Rows are one point carried round by a steady rotation, each followed by how many steps it has turned.
The counts run from 0 to 329.
[ -8 -21  15 -26   9 -22   2 -22 -22   0 -43 -12  -2   9  -8  15 -33  36
 -22  13 -21 -18  -4  18   7 -13  27 -44 -15  -8 -22 -33  18 -18 -29   4
  17  37  34  -4   7]  25
[-16   4   4 -28 -56  16  -9  32 -32 -17  17  -4  -1 -19 -26  26  -7 -28
   9 -10  43  13 -24 -43 -13 -14  15  32  33 -21   5  26  -7 -16 -11  13
  -3  -5  -3 -11 -18]  160
[-28   9 -10   7   7 -14  -5   1 -16 -22  19 -23  26  39  -8 -11  -2 -10
 -38 -18 -12 -43 -19 -21 -27 -14  16 -10   0  10  46  -7 -63  -3  26   6
  -5  21 -39 -10   0]  52
[ 19   5  -6  21  24  43  18  10   9  -7  22  -2  14 -11 -27   3  -3 -19
  63 -28  -4  40   0  15  14  -3   9   6  20  11  10   6   7   6  32  13
  37  -9 -30  37  19]  272
[ 32   1  15  17 -14  32 -16  17  15  37 -17   0  -9 -15  34  14  25 -28
   3 -19 -23 -32  -2 -18  32  -2  20  43  -7  14  -3  47 -20  39  25   0
   6 -15  10  14 -34]  61
[-34  26  12 -21 -20 -33 -35  23 -20 -18  -1  32 -36  16  28  37  33  27
   7   6  28 -14  14   4 -12  14  34  21  27 -20  -9  -1 -23  11 -16 -17
  28 -29  15  -1 -21]  238
[ 17  -9 -13  -7   6 -12  12  -4 -34  54 -56 -38  13  18  -3  16 -16  -7
  -7 -20 -33 -30 -21  13  21 -38  18 -21  15   8   9 -10 -34 -12  -7  19
   1  34  -2   3   0]  204
[ 34  13   4  21  24  -3  -1  22 -23 -34  -5 -13  13  -9 -17  -5 -34  -9
  24  58  -4   3  37 -45 -17 -25   6  -4 -35  23 -42  12   4   2   0  24
 -10 -14  -6  25  16]  247
[-22  16  -2  15  -3   8 -14   8  11 -18  65  36 -13   7 -17   5   4   9
  50   4  32  37  15  14  -3  20  -3   0  26 -13   3 -19  23  -5   4 -12
  30 -43 -27  32  24]  270
[  7 -10  26  -1 -10   6 -45 -32 -23  49 -12 -28 -10  33 -23 -20  -6 -24
 -40 -30   6 -25 -16  -7 -24  -7  31   8 -40  10   9  21  12  11  16  -9
 -14  11 -12  18 -37]  285
[ 54  17  10  24  27 -23  12 -10  21  14 -38  -2  -3 -14   5 -20   5  10
  22  11   1  26   6  22   1  -7 -59   3  -4   1 -27 -18  16   2 -11  -6
 -20 -42  46  11 -17]  298
[  2  33   3   4 -21   4 -37   2 -11  56   9   4  13 -24  10  -7  17 -15
   8  29 -13  39 -12  14 -16 -12 -19  19  33  20  -9  34   4 -33  -8  27
 -37 -42 -18  -5 -25]  266
[  3   8 -14  26   6  32   1  23  10 -12  52  22  -1 -11 -26   0   1 -18
  63 -13  19  37  14  16   2  21   9  -1  24  -6  12 -11   9  -6  22   7
  34 -25 -35  41  19]  271
[ 20  18  18  26  11  23 -28  30  -2  18 -10   3  10  -2 -17   8  25 -13
  52  -4 -24  48  13   2  20 -20  10  13   2  38  -2  26  11  38  30  22
   2  -4 -32  35  21]  92
[-14   4  18  -9  16   6 -51 -15   0   9  12   1 -24  20  13 -24  10  -5
 -18  20  13  -2  23   6 -59  40   9  20 -34 -24 -10   8  14 -36   9 -24
 -34 -44 -30 -13 -20]  34
[-31  -5   7 -27  30  52 -34  -2  12  -3   2  16 -40 -11   2  -1  10   0
  -4  18   3 -44  35  14   1  25   3  -2 -41 -34  17  21 -16 -61   9 -23
  14 -31  -8 -22 -19]  289
[-26  -1 -10 -16 -25  -4  -8   9   2  28  -2   4 -19  20  41  16  18   4
 -56 -21 -32 -57 -17  -5  34  -5  24  -6  29  -2  24   1 -41  13  16  -5
  15   5  17   2  -4]  132
[-17  41   8  17   9 -28 -24  26   1  -8  31  30 -10  -2   8  21  18  30
   6  35   1  20  13  12   9 -22 -30 -16  21  42  -6 -10  17  -9  20  25
 -17 -54  -6  16  22]  14
[-24 -43 -27 -31 -13  -5  17  -5 -12 -14  12 -11 -19  12  25   4 -24  17
 -51   9  34 -37   7  -1  15  12  31 -38  -1 -20  -3 -26  33 -21 -22  -1
  13  15  21  14  10]  27
[ 42  25  41  14 -14 -19 -29  25 -28   9 -21 -12 -14   3  18  17  14 -28
   2  -4  -9 -16  16 -12 -25   1  35  64 -19  20 -13  18  -3   3  10 -27
 -19 -21  -4   3 -20]  316
[-22  10   1 -25 -21  -9 -32  14 -48  36 -46 -12  12   2 -12  12  35 -18
  -4  -7 -17  -2 -20  -9  -8 -26   1  15  31  -3  12  42 -56 -11  -3   7
 -21   9  -3 -19 -26]  235
[  3  -5  28   7   2 -11  -4  -6  17 -25  16   9   2  27 -35  21  -9  21
  25 -30 -21  44 -17  -1  13   2  27   4 -13  16   7 -39  19  46  20   2
  41  32 -10  43  45]  19
[-33 -11   8 -36 -39  -2   1  27   5  -5  -2  22 -23   5  36  30  28  12
 -15 -33  -4 -29 -30  -4  34  -5   9  17  44   6  18   5 -21   9  18 -10
  33   2  38  -8 -27]  312
[  9 -12 -32  18  34 -32  47 -20 -25 -24 -16  13  18  18  14 -35  25 -11
  13  -1  14 -11  13  17 -17   5 -58 -25  -1   8  18 -19 -10 -18 -19 -26
 -30  -8   5  -1 -21]  227
[-16 -25 -33 -15 -11 -23  -4 -25 -38  58 -23 -21   0  28  -1 -25   2 -22
 -42  18  -6  -8   0 -12  -4  -7  12 -29 -19   8   9   3  29  -9 -29   4
 -46  17 -18  22  -5]  103
[ 33  15   4  28 -37   9  -9   8  29  28  37 -22   7 -24   0   4 -12  -9
  -5  -4  13  48 -19   5  -4 -14  -2  22  37  21 -17   3  26   5  19  32
 -10 -37  -1  14   6]  192
[-19  -8 -19   4  10 -34 -12 -15 -16 -16   5   4   5  31 -11 -22  -7  29
 -44  48  13  -5  16 -29  -3 -13   4 -61 -25   5  -8 -16  30  16 -33  21
 -11  19  12  22  32]  176
[-20  -7 -22  -9   7 -46  -1   9 -54  -6 -24 -19 -18  26 -20   3   8   4
   1 -12  37 -23   5  11 -31 -22   9 -25  33 -41  11 -10 -51 -22 -21   2
 -17   7  -8   0  -1]  308
[  8 -23  16 -10   6 -21  34  -9 -37 -45 -27 -11  30   5 -33 -21 -24 -10
  15 -17  35   4 -35 -17 -23  -6 -34   5  -2  -8  10 -19   1 -25 -17 -23
  -9  24  20  -1 -46]  229
[  4  31  -9  28  15 -24   9 -15  14  13  -5   6  23  23  -6  37 -12  32
  18  -5 -47   9   0  39   9 -10  14 -30  -2  18  10 -37 -24   6  -1   8
  18  37 -31   1  53]  275
[ 36   4 -28  47  15  -2  29  -2  -4   6  26 -30  29  32 -16 -35  -9 -31
  14 -37   4  21 -11  -3  -5 -15  -6   7  21  16  26 -29   3  13  26   6
 -14 -17 -37  56  16]  122
[ 21  18  23   0 -17  28   3  36  11  -4  -5   7   2 -16  18  43  10 -19
  35 -10 -37   2  -7  -7  40   1  14  53   5  39 -10  30  13  18  21 -14
  24   0   0   3  -8]  242
[ 53  -4   3  50  10 -18  26   3  32  -7 -14 -11  22   8  18 -34  20  19
 -12 -20  -1  28   3   6 -10  -9 -30  -6  17   6 -11 -13  -6  70  10  15
 -21  13  31  11   8]  224
[-24 -32 -35 -18 -13 -13  23  -2  13  22  11  -4  18  13  24  -1  -6   4
 -62   1 -27 -12 -15 -12  42  -7   1 -44 -13  34  16  -4  31  10  -3  13
  -4  36   4   1  27]  101
[ 21 -37   3  -9  -5  26  36  15   2 -22 -11 -20  14 -13 -12  11 -42  14
 -17 -13  -3  -9  -3 -12  32 -19  27 -31 -11  22 -18  -8  39  16   7  33
  30  39  18  13  15]  99
[ 43  30  28   3  -9  -6 -21 -24  46   5 -17 -16   0  -5 -34  -4 -29   3
  -7  20 -35  37  12 -21 -17  -5 -20  37 -43  -5  -6   4 -27  31   3  -3
 -29  13   9 -22  39]  143
[ 22  -9 -14  17  14 -20  50 -13  16 -54  39  -4   7  19 -12 -27  -5 -10
  13 -28  35  17   4   0 -13  23 -32  -9  -8 -17  18 -55   7   9  -3 -32
   1  -4  -3  23  20]  301
[ 46  12 -40  24 -10   5  14  -5  27  39  -1 -37   2 -17   6  11  -8 -24
  22   4 -16  44   8  26 -17  -4  -7  13  21 -34  -9 -19 -25  10 -13  11
 -26 -19 -24  -6  43]  41
[ 44  16  -6   3  19  15  19  -3  20  26  -7  -6  -9 -42  18   4 -18  10
  33  25   7  32 -11  39  15 -10 -38  -6  39 -11 -23  -8  10 -31   0  17
   5 -54  24   7  -9]  117
[-15 -15   9 -22 -21  12  -4   9   8  13 -10 -12 -16   9  11   8   0  10
 -50 -36 -22 -41 -40 -11  36 -28  29   7  33   0  19   0 -35  20  15  21
  17  24  26  -4 -14]  131
[ -4  -1 -36  22  19  -5  -6  16  19 -10  -6  -7  -3  22   7 -34  27   3
 -11  25 -14  25  43 -22 -11  -2   7 -36  -1  -4  -5   3 -13  71   0  13
 -23  13  -1  33  52]  326
[-24 -18 -16  -1  -3 -14 -14  -2 -29  -5  12  -8 -31  28  19  -1  -5  -3
 -43  11  25 -71  10  -1   8   6  35 -27   7 -16  -4 -12  11 -24   0  -8
  17 -29  15  28 -33]  208
